In the data rows, 128 means zero.
Some points, one per row:
[142, 124, 117, 99, 135, 126, 138, 132, 123, 132, 148, 90, 109, 108, 117, 131, 112, 152, 123, 105, 150, 119, 171, 102]
[255, 157, 37, 195, 107, 84, 99, 129, 126, 164, 87, 141, 207, 231, 99, 76, 155, 143, 126, 212, 57, 100, 0, 192]
[61, 99, 183, 77, 149, 152, 138, 135, 146, 158, 154, 107, 75, 37, 167, 145, 115, 162, 139, 75, 183, 134, 230, 78]
[166, 155, 88, 172, 93, 133, 116, 124, 100, 102, 100, 171, 174, 212, 90, 122, 140, 90, 116, 182, 84, 132, 24, 175]
[46, 99, 152, 63, 141, 184, 134, 125, 97, 111, 151, 68, 86, 74, 117, 155, 95, 101, 122, 73, 187, 164, 255, 111]
[74, 129, 141, 146, 101, 159, 135, 110, 70, 24, 117, 184, 153, 185, 105, 152, 96, 8, 111, 148, 136, 158, 127, 154]
[36, 113, 163, 164, 117, 120, 132, 94, 84, 31, 123, 162, 158, 180, 175, 163, 79, 0, 110, 98, 110, 168, 134, 129]
[50, 115, 202, 104, 144, 128, 142, 139, 141, 121, 146, 133, 91, 60, 185, 148, 119, 146, 126, 75, 140, 129, 182, 70]
[189, 151, 110, 215, 108, 67, 115, 122, 146, 123, 94, 191, 169, 207, 134, 105, 149, 112, 114, 182, 58, 105, 0, 159]
[37, 123, 189, 167, 129, 84, 156, 116, 160, 91, 127, 202, 125, 129, 203, 162, 145, 76, 127, 109, 115, 137, 71, 126]
[96, 106, 142, 86, 111, 129, 140, 134, 112, 92, 152, 99, 99, 127, 104, 133, 94, 110, 111, 102, 141, 147, 207, 78]
[147, 137, 164, 131, 171, 108, 96, 156, 187, 226, 112, 125, 100, 58, 124, 74, 179, 239, 136, 143, 87, 88, 128, 95]
[180, 148, 110, 161, 105, 119, 108, 136, 131, 130, 106, 172, 154, 166, 112, 104, 154, 130, 128, 164, 97, 103, 52, 143]
[201, 149, 65, 108, 69, 184, 121, 115, 54, 35, 116, 124, 170, 218, 33, 121, 85, 60, 113, 183, 133, 148, 143, 161]
[101, 127, 123, 140, 125, 123, 135, 112, 115, 116, 122, 133, 137, 136, 146, 149, 142, 100, 131, 124, 142, 142, 101, 156]
[200, 144, 87, 126, 140, 128, 99, 137, 162, 202, 105, 125, 122, 114, 101, 91, 156, 189, 134, 175, 120, 106, 102, 140]
[18, 110, 178, 107, 156, 113, 150, 113, 160, 137, 153, 121, 93, 60, 200, 172, 112, 112, 134, 76, 154, 161, 180, 101]
[17, 102, 194, 71, 157, 164, 143, 124, 123, 120, 171, 124, 80, 54, 174, 160, 102, 131, 134, 70, 183, 146, 231, 74]
[41, 98, 191, 96, 149, 133, 154, 128, 147, 127, 167, 100, 76, 51, 182, 160, 95, 140, 137, 62, 166, 148, 226, 77]
[231, 150, 98, 122, 152, 139, 96, 153, 169, 224, 114, 91, 116, 79, 106, 85, 172, 240, 153, 146, 124, 85, 121, 134]
[57, 134, 171, 155, 112, 137, 127, 102, 83, 54, 130, 190, 136, 164, 129, 153, 112, 48, 112, 143, 116, 161, 104, 130]
[197, 148, 86, 176, 115, 106, 109, 117, 124, 124, 96, 174, 172, 184, 110, 105, 159, 113, 126, 195, 82, 109, 26, 167]
[95, 117, 176, 97, 146, 130, 134, 140, 175, 138, 132, 121, 97, 56, 162, 129, 125, 136, 128, 90, 155, 117, 209, 90]
[219, 136, 30, 110, 76, 171, 111, 106, 62, 74, 117, 100, 186, 208, 37, 118, 75, 38, 122, 196, 140, 155, 156, 172]
[61, 117, 176, 191, 140, 71, 145, 126, 144, 151, 115, 180, 140, 130, 207, 149, 188, 137, 133, 119, 91, 126, 10, 149]
[220, 144, 113, 139, 149, 130, 104, 162, 200, 225, 97, 103, 128, 92, 106, 90, 164, 223, 148, 159, 109, 96, 109, 149]
[221, 157, 82, 181, 99, 106, 108, 140, 119, 141, 84, 167, 182, 203, 89, 82, 164, 143, 130, 211, 60, 99, 7, 165]
[86, 113, 163, 56, 127, 182, 148, 158, 108, 106, 158, 71, 80, 55, 104, 137, 97, 146, 120, 85, 176, 131, 250, 80]
[204, 134, 100, 161, 126, 104, 119, 124, 144, 113, 103, 140, 157, 174, 106, 96, 110, 113, 133, 161, 96, 114, 120, 138]
[85, 131, 149, 117, 115, 128, 128, 119, 113, 107, 122, 165, 136, 138, 128, 127, 136, 97, 117, 137, 121, 133, 111, 119]
[74, 120, 188, 105, 156, 150, 131, 136, 144, 159, 140, 111, 81, 63, 147, 141, 135, 174, 135, 91, 150, 135, 179, 99]
[160, 128, 98, 136, 119, 147, 111, 131, 110, 121, 116, 121, 147, 152, 111, 111, 127, 104, 115, 143, 132, 121, 130, 147]
[34, 126, 204, 210, 156, 57, 139, 133, 168, 140, 104, 191, 134, 131, 211, 148, 165, 113, 128, 116, 63, 131, 20, 135]
[38, 105, 209, 104, 175, 96, 151, 131, 175, 180, 163, 153, 73, 36, 203, 147, 153, 196, 145, 91, 144, 123, 148, 73]
[156, 123, 148, 108, 157, 115, 114, 152, 179, 221, 138, 111, 86, 55, 162, 101, 165, 253, 152, 100, 132, 91, 147, 86]
[94, 111, 135, 132, 125, 148, 132, 112, 91, 98, 130, 134, 136, 142, 122, 144, 110, 71, 118, 126, 156, 146, 148, 150]
[148, 141, 112, 158, 99, 124, 123, 106, 136, 122, 112, 157, 153, 165, 120, 127, 105, 94, 137, 176, 108, 155, 104, 145]
[125, 112, 145, 104, 152, 115, 133, 143, 167, 224, 132, 98, 107, 73, 144, 119, 142, 220, 139, 135, 134, 123, 129, 109]
[130, 113, 145, 119, 150, 119, 124, 136, 170, 228, 133, 80, 110, 63, 150, 110, 144, 204, 145, 115, 130, 122, 158, 117]
[139, 125, 133, 160, 128, 98, 125, 129, 150, 182, 113, 114, 151, 125, 143, 107, 138, 150, 132, 143, 95, 129, 92, 142]
[231, 134, 74, 93, 125, 148, 118, 146, 142, 165, 131, 57, 120, 114, 70, 98, 123, 194, 133, 133, 142, 110, 181, 129]
[174, 130, 92, 50, 114, 169, 131, 147, 117, 149, 152, 41, 99, 87, 59, 123, 93, 171, 112, 118, 172, 129, 223, 104]
[62, 100, 188, 86, 139, 147, 144, 132, 146, 116, 160, 115, 70, 53, 150, 152, 83, 119, 129, 80, 182, 146, 245, 70]
[224, 136, 82, 94, 141, 160, 104, 151, 144, 210, 131, 61, 112, 61, 104, 96, 144, 232, 141, 141, 145, 99, 167, 118]
[86, 115, 144, 83, 137, 157, 139, 143, 98, 98, 144, 124, 105, 111, 92, 130, 118, 114, 109, 113, 162, 124, 190, 107]
[202, 151, 100, 161, 135, 118, 115, 165, 168, 174, 92, 128, 135, 116, 130, 96, 183, 194, 135, 163, 88, 82, 60, 148]
[220, 146, 77, 110, 110, 142, 110, 121, 156, 150, 133, 80, 135, 126, 106, 118, 97, 156, 136, 136, 139, 138, 163, 131]
[67, 120, 147, 194, 130, 56, 144, 100, 136, 111, 120, 197, 170, 185, 208, 146, 139, 65, 115, 131, 84, 136, 14, 145]
[119, 144, 130, 174, 123, 95, 105, 127, 108, 93, 111, 172, 156, 171, 143, 112, 161, 96, 109, 141, 59, 113, 51, 122]
[124, 120, 142, 111, 132, 123, 128, 136, 131, 153, 129, 119, 114, 105, 147, 117, 130, 157, 119, 117, 139, 112, 137, 107]
[203, 144, 83, 179, 116, 89, 128, 138, 118, 127, 102, 164, 160, 185, 124, 105, 181, 137, 124, 170, 83, 86, 8, 159]
[152, 129, 108, 157, 119, 110, 123, 130, 122, 129, 101, 141, 171, 170, 136, 111, 151, 114, 129, 146, 89, 107, 66, 150]
[222, 144, 56, 144, 96, 137, 116, 131, 95, 134, 104, 111, 178, 204, 54, 99, 117, 133, 126, 202, 97, 133, 67, 169]
[237, 129, 69, 99, 137, 168, 104, 146, 134, 209, 111, 44, 138, 105, 64, 78, 123, 207, 149, 154, 138, 108, 179, 147]
[48, 119, 179, 165, 119, 81, 149, 115, 117, 89, 137, 188, 137, 157, 178, 150, 139, 84, 111, 115, 96, 137, 58, 119]
[126, 122, 105, 134, 110, 123, 144, 125, 89, 62, 134, 143, 132, 161, 127, 145, 127, 79, 119, 121, 133, 119, 115, 128]
[42, 95, 150, 116, 111, 128, 162, 102, 76, 54, 156, 120, 121, 157, 130, 168, 83, 47, 116, 82, 159, 167, 176, 119]
[138, 127, 135, 79, 129, 149, 137, 135, 144, 170, 157, 94, 85, 86, 103, 135, 129, 193, 129, 112, 171, 130, 168, 109]
[196, 137, 93, 136, 135, 120, 97, 136, 127, 158, 96, 146, 155, 156, 95, 81, 158, 151, 141, 183, 87, 103, 92, 141]
[79, 125, 153, 110, 139, 150, 128, 126, 103, 124, 150, 122, 102, 119, 122, 144, 121, 138, 120, 110, 136, 148, 147, 110]
[84, 101, 170, 95, 143, 146, 148, 130, 127, 137, 141, 118, 99, 87, 130, 139, 106, 134, 130, 108, 177, 135, 196, 110]
[54, 105, 194, 128, 157, 105, 145, 123, 156, 125, 144, 142, 83, 74, 189, 150, 133, 144, 135, 61, 142, 126, 174, 82]
[80, 103, 172, 180, 139, 43, 155, 115, 147, 130, 116, 193, 143, 150, 180, 129, 168, 113, 131, 144, 94, 120, 43, 126]
[27, 120, 173, 174, 120, 88, 145, 107, 121, 83, 106, 183, 147, 162, 201, 161, 147, 60, 134, 112, 91, 159, 71, 142]
[188, 139, 106, 114, 118, 143, 123, 132, 130, 116, 136, 87, 123, 122, 91, 110, 85, 132, 115, 131, 139, 124, 187, 116]
[169, 131, 90, 128, 113, 130, 132, 132, 99, 84, 115, 105, 152, 188, 80, 116, 113, 103, 129, 136, 106, 126, 129, 147]
[181, 140, 103, 141, 138, 135, 110, 129, 149, 195, 104, 120, 137, 119, 118, 111, 157, 182, 154, 154, 131, 120, 96, 162]
[18, 112, 176, 125, 120, 130, 143, 113, 100, 66, 147, 149, 123, 133, 184, 164, 105, 71, 123, 91, 118, 165, 149, 106]
[54, 87, 196, 107, 159, 107, 149, 116, 153, 109, 144, 125, 92, 76, 180, 144, 91, 108, 142, 75, 158, 139, 241, 78]
[161, 117, 114, 57, 131, 163, 139, 138, 129, 108, 153, 69, 85, 82, 98, 123, 78, 153, 131, 109, 183, 125, 255, 85]
[224, 154, 44, 149, 99, 136, 112, 103, 101, 102, 98, 144, 182, 209, 70, 118, 109, 73, 126, 200, 122, 135, 78, 183]
[165, 138, 133, 146, 124, 115, 122, 139, 151, 138, 120, 146, 129, 125, 115, 113, 120, 137, 127, 162, 120, 116, 117, 122]
[115, 131, 125, 164, 98, 134, 121, 103, 82, 71, 119, 164, 152, 194, 125, 137, 110, 51, 112, 138, 117, 147, 95, 147]
[208, 137, 127, 136, 154, 111, 120, 169, 186, 210, 112, 86, 110, 65, 143, 86, 170, 243, 155, 122, 110, 76, 134, 118]
[187, 150, 84, 161, 106, 126, 103, 109, 105, 82, 116, 147, 161, 189, 94, 120, 111, 75, 121, 161, 87, 137, 95, 145]
[207, 154, 61, 150, 83, 150, 128, 133, 88, 90, 106, 148, 173, 217, 50, 118, 134, 96, 123, 194, 113, 127, 48, 182]
[80, 130, 152, 138, 97, 131, 138, 113, 97, 50, 136, 186, 137, 167, 139, 155, 105, 44, 112, 126, 132, 146, 119, 117]
[50, 104, 152, 106, 106, 149, 152, 109, 62, 42, 152, 141, 128, 155, 138, 160, 68, 29, 105, 102, 175, 157, 182, 104]
[96, 126, 131, 98, 127, 140, 141, 125, 145, 118, 154, 112, 94, 107, 123, 149, 122, 134, 129, 94, 150, 148, 169, 110]
[80, 113, 180, 146, 157, 102, 129, 114, 161, 193, 113, 172, 136, 95, 190, 125, 155, 157, 139, 148, 114, 129, 82, 130]
[128, 137, 136, 156, 137, 120, 115, 132, 134, 156, 117, 177, 144, 140, 150, 117, 156, 146, 138, 155, 98, 112, 57, 134]
[91, 122, 130, 145, 101, 148, 126, 111, 71, 55, 115, 129, 164, 181, 126, 137, 88, 34, 117, 128, 113, 160, 143, 146]
[98, 126, 138, 104, 114, 136, 150, 118, 123, 87, 152, 122, 104, 112, 140, 159, 91, 100, 125, 103, 162, 144, 172, 105]
[131, 119, 130, 124, 122, 122, 126, 130, 134, 162, 126, 95, 138, 111, 133, 111, 117, 138, 132, 131, 121, 134, 150, 130]
[194, 130, 89, 84, 135, 159, 116, 137, 135, 162, 147, 80, 112, 97, 93, 109, 123, 179, 134, 121, 166, 113, 191, 112]
[91, 138, 137, 169, 138, 75, 130, 116, 133, 119, 106, 190, 154, 169, 162, 141, 170, 103, 145, 136, 81, 127, 27, 151]
[91, 112, 140, 103, 141, 128, 155, 129, 125, 109, 154, 116, 93, 86, 153, 151, 131, 129, 126, 83, 165, 115, 176, 94]
[54, 106, 170, 136, 164, 87, 145, 117, 165, 164, 129, 160, 118, 77, 234, 147, 158, 140, 151, 104, 137, 126, 106, 118]
[60, 119, 206, 144, 166, 113, 143, 141, 179, 175, 139, 148, 93, 62, 185, 142, 141, 170, 144, 85, 136, 121, 135, 101]
24 more points follow, each with its number after it:
[39, 109, 132, 127, 119, 123, 154, 109, 80, 34, 137, 141, 130, 170, 150, 174, 103, 25, 115, 88, 146, 160, 145, 131] 0
[77, 129, 153, 169, 122, 113, 137, 119, 116, 66, 109, 191, 139, 148, 169, 144, 140, 57, 126, 139, 114, 132, 91, 137] 1
[146, 137, 91, 105, 91, 180, 116, 107, 81, 38, 127, 118, 144, 177, 68, 132, 55, 30, 109, 138, 149, 157, 204, 135] 2
[125, 142, 94, 122, 99, 166, 132, 117, 90, 57, 130, 110, 157, 164, 101, 149, 83, 46, 102, 121, 143, 148, 152, 147] 3
[147, 149, 93, 104, 115, 184, 128, 139, 83, 80, 135, 89, 137, 140, 83, 139, 101, 102, 120, 119, 147, 133, 168, 146] 4
[102, 129, 105, 139, 99, 138, 144, 104, 70, 30, 140, 141, 150, 200, 117, 160, 98, 29, 112, 125, 133, 162, 123, 148] 5
[113, 136, 113, 138, 74, 141, 134, 101, 83, 22, 114, 145, 161, 191, 117, 155, 91, 14, 123, 136, 128, 165, 139, 151] 6
[204, 158, 88, 136, 153, 122, 101, 143, 177, 240, 130, 91, 112, 79, 129, 98, 177, 250, 144, 143, 113, 101, 80, 138] 7
[218, 164, 63, 169, 110, 122, 106, 131, 109, 119, 107, 164, 172, 216, 73, 99, 145, 121, 112, 198, 83, 104, 15, 168] 8
[126, 133, 154, 181, 141, 92, 119, 121, 158, 184, 113, 170, 132, 132, 174, 114, 164, 165, 128, 141, 98, 112, 49, 131] 9
[226, 137, 78, 85, 136, 139, 108, 150, 162, 174, 133, 64, 106, 91, 81, 93, 132, 199, 132, 136, 152, 101, 185, 113] 10
[51, 123, 164, 159, 112, 94, 150, 122, 113, 86, 127, 197, 143, 146, 190, 156, 145, 65, 120, 119, 123, 130, 56, 128] 11
[151, 116, 113, 112, 124, 144, 129, 129, 108, 101, 129, 95, 133, 140, 118, 120, 104, 116, 132, 112, 137, 131, 175, 126] 12
[205, 153, 39, 145, 97, 139, 121, 107, 81, 83, 125, 134, 176, 208, 89, 129, 102, 69, 112, 175, 129, 128, 75, 170] 13
[129, 129, 115, 121, 111, 156, 121, 131, 108, 114, 123, 102, 133, 151, 110, 129, 110, 119, 133, 120, 123, 149, 149, 134] 14
[65, 107, 202, 146, 164, 98, 121, 117, 166, 173, 130, 142, 106, 64, 208, 134, 143, 167, 146, 83, 124, 128, 141, 103] 15
[21, 109, 179, 147, 144, 113, 150, 100, 114, 83, 134, 181, 123, 144, 175, 164, 124, 68, 124, 114, 134, 164, 106, 132] 16
[124, 143, 104, 129, 99, 147, 127, 116, 79, 40, 137, 161, 151, 187, 108, 138, 98, 48, 109, 134, 131, 135, 118, 131] 17
[56, 100, 172, 65, 139, 164, 143, 136, 126, 125, 153, 59, 77, 50, 137, 152, 103, 133, 134, 56, 181, 155, 255, 91] 18
[122, 141, 152, 156, 140, 129, 120, 134, 139, 151, 112, 146, 129, 126, 135, 120, 160, 161, 132, 135, 101, 121, 77, 140] 19
[24, 124, 190, 149, 86, 126, 158, 100, 74, 0, 133, 192, 142, 171, 172, 167, 94, 13, 118, 116, 122, 164, 127, 105] 20
[21, 100, 195, 115, 146, 116, 149, 125, 153, 141, 139, 147, 94, 71, 195, 154, 126, 129, 132, 85, 151, 143, 168, 93] 21
[48, 113, 168, 80, 147, 151, 144, 120, 128, 149, 161, 96, 82, 69, 122, 157, 112, 146, 123, 88, 173, 160, 197, 109] 22
[89, 119, 172, 143, 178, 65, 149, 138, 229, 206, 123, 163, 91, 55, 205, 139, 189, 196, 147, 109, 128, 103, 84, 114] 23
Which of these numbered points is nearest to each point below, ignoring the 3 directions in which the first points spread most? Its number follows each.
[135, 137, 148, 156, 143, 127, 122, 139, 141, 167, 111, 151, 120, 123, 131, 119, 163, 177, 133, 148, 104, 109, 77, 140] > 19
[30, 117, 183, 163, 118, 87, 151, 124, 120, 99, 127, 202, 130, 137, 203, 160, 155, 73, 124, 106, 126, 126, 56, 122] > 11
[153, 143, 122, 191, 100, 109, 124, 122, 124, 80, 78, 179, 171, 185, 134, 120, 152, 65, 127, 171, 96, 119, 56, 175] > 1
[0, 88, 202, 69, 139, 157, 156, 131, 119, 99, 163, 77, 68, 48, 160, 175, 97, 103, 132, 35, 192, 162, 255, 84] > 18
[218, 130, 94, 114, 167, 124, 113, 159, 184, 255, 114, 100, 113, 71, 103, 80, 180, 255, 149, 180, 143, 84, 98, 150] > 16
[192, 152, 77, 114, 95, 173, 119, 133, 84, 83, 140, 111, 133, 170, 44, 127, 102, 115, 119, 150, 147, 130, 137, 143] > 8
[43, 112, 148, 112, 93, 162, 141, 108, 52, 17, 149, 128, 138, 172, 140, 164, 74, 22, 117, 101, 134, 174, 178, 118] > 14
[40, 78, 158, 83, 146, 123, 168, 115, 119, 125, 164, 91, 89, 85, 157, 165, 100, 108, 121, 59, 197, 151, 207, 105] > 0
[102, 112, 128, 103, 126, 133, 149, 130, 100, 86, 146, 115, 104, 112, 142, 146, 122, 106, 124, 92, 160, 121, 174, 104] > 0
[119, 131, 126, 64, 136, 200, 129, 138, 111, 133, 153, 73, 103, 55, 107, 134, 113, 140, 135, 101, 191, 129, 225, 119] > 4
[147, 147, 106, 142, 107, 130, 129, 122, 105, 83, 131, 139, 137, 169, 106, 139, 132, 108, 133, 129, 115, 134, 103, 143] > 5
[204, 152, 77, 137, 88, 166, 111, 127, 84, 50, 107, 141, 177, 222, 53, 109, 76, 51, 105, 187, 112, 139, 123, 155] > 2
[67, 135, 163, 223, 160, 50, 128, 94, 166, 135, 111, 236, 146, 155, 237, 154, 171, 86, 125, 143, 79, 131, 0, 150] > 13
[147, 127, 116, 74, 119, 172, 137, 127, 131, 114, 156, 74, 88, 75, 104, 142, 98, 141, 136, 103, 189, 139, 239, 111] > 6
[189, 146, 97, 146, 127, 101, 115, 138, 150, 195, 120, 137, 149, 154, 100, 88, 178, 204, 132, 166, 77, 102, 34, 138] > 8
[162, 127, 99, 74, 103, 175, 125, 132, 108, 90, 145, 72, 116, 119, 72, 129, 85, 121, 129, 115, 156, 147, 235, 105] > 6
[113, 110, 144, 136, 158, 91, 141, 124, 158, 188, 119, 141, 133, 117, 154, 125, 163, 159, 143, 125, 131, 119, 84, 151] > 16
[215, 146, 68, 92, 112, 193, 92, 128, 94, 123, 132, 68, 130, 124, 63, 101, 98, 132, 128, 145, 151, 131, 210, 134] > 15
[122, 145, 105, 122, 120, 146, 114, 113, 100, 115, 149, 102, 128, 130, 119, 141, 117, 116, 130, 120, 130, 149, 139, 133] > 7
[203, 120, 82, 92, 108, 172, 110, 120, 112, 160, 147, 30, 116, 119, 61, 99, 72, 157, 112, 110, 167, 119, 227, 152] > 15
[39, 114, 178, 152, 144, 96, 145, 109, 143, 148, 136, 171, 111, 124, 160, 158, 152, 130, 126, 119, 124, 151, 69, 138] > 22
[109, 112, 103, 150, 111, 103, 154, 102, 87, 69, 124, 154, 169, 214, 120, 153, 100, 37, 102, 148, 129, 151, 72, 166] > 0
[35, 86, 172, 166, 136, 70, 172, 106, 114, 96, 137, 138, 125, 152, 189, 166, 112, 76, 132, 83, 120, 154, 106, 130] > 0
[154, 126, 91, 105, 118, 182, 112, 117, 65, 70, 130, 84, 149, 149, 104, 122, 64, 64, 119, 118, 157, 138, 216, 128] > 15
[73, 118, 148, 181, 117, 114, 123, 98, 99, 66, 102, 187, 175, 195, 158, 136, 107, 14, 124, 135, 98, 153, 96, 151] > 15
[208, 139, 98, 113, 151, 141, 102, 136, 163, 225, 100, 118, 137, 101, 94, 89, 169, 203, 148, 164, 134, 98, 99, 161] > 16
[209, 153, 107, 170, 146, 99, 117, 139, 178, 195, 104, 130, 135, 129, 118, 107, 176, 203, 143, 156, 91, 102, 43, 160] > 5
[145, 128, 97, 107, 93, 171, 130, 120, 68, 29, 134, 124, 141, 162, 98, 129, 78, 28, 103, 130, 166, 128, 201, 123] > 1
[60, 132, 167, 201, 124, 73, 132, 100, 151, 88, 100, 231, 156, 182, 186, 146, 142, 48, 117, 144, 80, 139, 29, 146] > 2
[135, 129, 123, 52, 132, 216, 122, 139, 98, 122, 153, 47, 88, 74, 62, 129, 80, 152, 124, 102, 187, 144, 255, 104] > 19
[156, 144, 90, 152, 89, 147, 120, 113, 83, 67, 104, 156, 176, 210, 92, 120, 111, 57, 118, 178, 105, 142, 86, 165] > 21
[196, 145, 85, 184, 110, 91, 127, 118, 128, 121, 109, 186, 163, 196, 122, 115, 139, 107, 125, 191, 101, 110, 22, 162] > 13
[122, 134, 143, 136, 152, 114, 103, 127, 154, 203, 139, 128, 124, 92, 155, 117, 163, 181, 137, 124, 115, 117, 95, 128] > 7
[52, 106, 173, 130, 151, 94, 149, 113, 132, 125, 153, 149, 103, 108, 181, 160, 146, 133, 130, 82, 136, 132, 118, 105] > 5
[126, 119, 137, 177, 151, 60, 133, 130, 178, 187, 116, 145, 131, 134, 180, 124, 176, 180, 132, 115, 91, 108, 44, 141] > 0
[65, 116, 156, 97, 108, 170, 151, 111, 72, 46, 144, 122, 114, 137, 100, 158, 76, 48, 110, 95, 173, 163, 204, 116] > 19
[220, 126, 70, 95, 122, 129, 126, 132, 135, 165, 125, 106, 125, 118, 76, 101, 127, 154, 135, 174, 164, 105, 146, 136] > 23
[130, 127, 149, 112, 171, 99, 123, 158, 202, 243, 138, 121, 90, 48, 149, 106, 176, 251, 136, 129, 119, 95, 110, 95] > 8
[214, 142, 79, 99, 137, 169, 106, 150, 119, 180, 125, 66, 130, 113, 63, 91, 147, 206, 143, 152, 123, 107, 145, 147] > 19
[125, 137, 128, 148, 129, 116, 120, 119, 139, 153, 124, 145, 123, 116, 152, 136, 150, 138, 132, 126, 132, 125, 89, 137] > 7
[127, 119, 143, 139, 149, 76, 129, 133, 171, 165, 136, 141, 111, 95, 170, 120, 154, 164, 127, 126, 116, 104, 108, 100] > 10
[221, 163, 71, 166, 114, 139, 96, 123, 117, 130, 113, 152, 161, 173, 94, 107, 144, 127, 122, 170, 106, 104, 54, 160] > 17
[123, 133, 135, 143, 132, 97, 127, 122, 144, 105, 133, 142, 118, 130, 148, 138, 131, 116, 129, 111, 109, 128, 123, 114] > 10
[101, 123, 116, 126, 93, 132, 146, 99, 68, 46, 146, 131, 141, 185, 107, 156, 83, 51, 105, 124, 144, 166, 138, 133] > 5
[184, 150, 83, 163, 104, 133, 112, 131, 101, 115, 108, 135, 176, 193, 102, 105, 133, 122, 125, 178, 74, 122, 56, 163] > 14
[107, 138, 161, 167, 160, 81, 125, 125, 189, 211, 117, 166, 113, 78, 194, 136, 185, 190, 138, 123, 115, 112, 46, 130] > 7
[152, 139, 119, 130, 135, 112, 119, 134, 154, 127, 133, 113, 110, 117, 134, 125, 127, 147, 133, 113, 122, 119, 145, 111] > 10
[41, 125, 178, 132, 89, 144, 147, 112, 68, 0, 137, 174, 141, 170, 157, 169, 73, 2, 101, 98, 125, 161, 156, 101] > 20
[52, 130, 170, 133, 81, 148, 143, 112, 57, 0, 133, 170, 146, 186, 150, 165, 74, 0, 104, 102, 119, 161, 152, 103] > 20
[219, 144, 62, 73, 99, 198, 115, 149, 88, 133, 136, 60, 127, 123, 46, 105, 100, 145, 127, 142, 175, 113, 195, 129] > 11
[125, 129, 155, 133, 177, 115, 122, 148, 168, 233, 136, 116, 104, 76, 143, 118, 198, 242, 143, 102, 131, 96, 78, 137] > 22
[169, 126, 108, 89, 135, 164, 115, 151, 135, 165, 135, 58, 105, 100, 81, 113, 127, 180, 130, 110, 146, 122, 183, 128] > 18
[172, 141, 115, 125, 138, 124, 102, 122, 153, 156, 127, 115, 119, 104, 120, 107, 127, 157, 135, 134, 114, 124, 149, 112] > 2
[218, 166, 72, 168, 132, 154, 101, 139, 108, 165, 105, 131, 183, 177, 88, 96, 152, 160, 119, 186, 86, 98, 23, 183] > 4
[151, 137, 141, 175, 146, 85, 116, 127, 165, 183, 117, 171, 139, 143, 156, 111, 163, 166, 119, 143, 89, 111, 32, 135] > 9
[89, 130, 147, 112, 130, 130, 140, 147, 137, 112, 144, 131, 116, 95, 150, 157, 133, 128, 135, 107, 143, 128, 131, 113] > 11
[128, 116, 129, 140, 110, 90, 145, 113, 120, 77, 137, 156, 140, 164, 136, 137, 124, 96, 130, 136, 111, 131, 103, 119] > 10
[199, 158, 86, 109, 90, 204, 107, 143, 93, 61, 124, 88, 134, 161, 40, 113, 73, 83, 110, 148, 142, 140, 205, 138] > 2
[175, 137, 96, 118, 116, 135, 111, 142, 125, 147, 126, 120, 133, 147, 89, 102, 133, 159, 123, 157, 114, 117, 115, 121] > 8
[211, 121, 126, 129, 169, 100, 111, 150, 195, 210, 111, 99, 112, 80, 125, 80, 134, 218, 150, 143, 120, 89, 164, 114] > 2
[205, 140, 45, 114, 83, 164, 103, 114, 49, 47, 118, 76, 175, 214, 68, 109, 76, 61, 110, 142, 109, 143, 167, 139] > 12
[108, 116, 144, 65, 143, 175, 133, 137, 136, 155, 147, 73, 90, 56, 118, 128, 95, 158, 130, 103, 177, 135, 247, 98] > 21
[142, 120, 110, 113, 123, 129, 112, 123, 104, 120, 128, 87, 135, 132, 135, 116, 119, 130, 125, 107, 112, 129, 166, 110] > 12
[25, 100, 200, 93, 162, 113, 138, 134, 165, 175, 136, 117, 90, 41, 203, 144, 149, 165, 157, 63, 141, 137, 189, 87] > 18
[95, 116, 176, 118, 184, 107, 148, 145, 193, 209, 140, 95, 93, 40, 186, 137, 139, 205, 147, 82, 142, 115, 159, 103] > 3
[26, 126, 174, 200, 129, 55, 158, 111, 155, 91, 129, 238, 135, 170, 201, 186, 179, 78, 122, 115, 91, 140, 0, 153] > 23
[57, 106, 183, 93, 139, 130, 147, 136, 138, 141, 140, 121, 92, 65, 161, 133, 126, 148, 138, 98, 154, 132, 193, 84] > 21
[159, 131, 88, 126, 116, 132, 121, 132, 121, 136, 104, 123, 157, 150, 107, 113, 133, 106, 130, 161, 125, 127, 113, 159] > 21
[96, 104, 135, 42, 130, 162, 148, 129, 100, 117, 178, 70, 86, 85, 90, 137, 88, 146, 120, 97, 183, 143, 253, 79] > 8
[39, 125, 205, 190, 148, 57, 123, 111, 187, 161, 113, 224, 125, 115, 230, 132, 183, 127, 148, 126, 76, 130, 38, 117] > 2
[255, 163, 57, 182, 103, 99, 103, 147, 133, 145, 94, 154, 175, 205, 92, 79, 173, 168, 128, 190, 60, 84, 1, 157] > 17
[33, 109, 187, 131, 135, 110, 153, 106, 138, 120, 147, 137, 116, 93, 183, 168, 114, 94, 122, 82, 147, 151, 142, 114] > 3
[53, 108, 165, 142, 109, 75, 152, 122, 117, 77, 130, 163, 124, 162, 150, 141, 120, 77, 113, 116, 105, 144, 108, 99] > 10
[33, 114, 172, 168, 123, 113, 146, 100, 74, 22, 117, 192, 145, 168, 175, 157, 129, 16, 110, 107, 119, 140, 105, 135] > 1
[213, 140, 55, 56, 112, 199, 109, 141, 95, 125, 147, 23, 119, 123, 40, 109, 73, 154, 126, 126, 167, 135, 250, 119] > 14
[205, 134, 83, 88, 122, 186, 127, 149, 126, 174, 134, 67, 110, 107, 64, 110, 113, 182, 143, 147, 181, 122, 187, 145] > 16
[182, 136, 67, 74, 97, 178, 123, 136, 96, 105, 132, 69, 115, 129, 55, 121, 85, 115, 128, 151, 175, 145, 217, 132] > 21
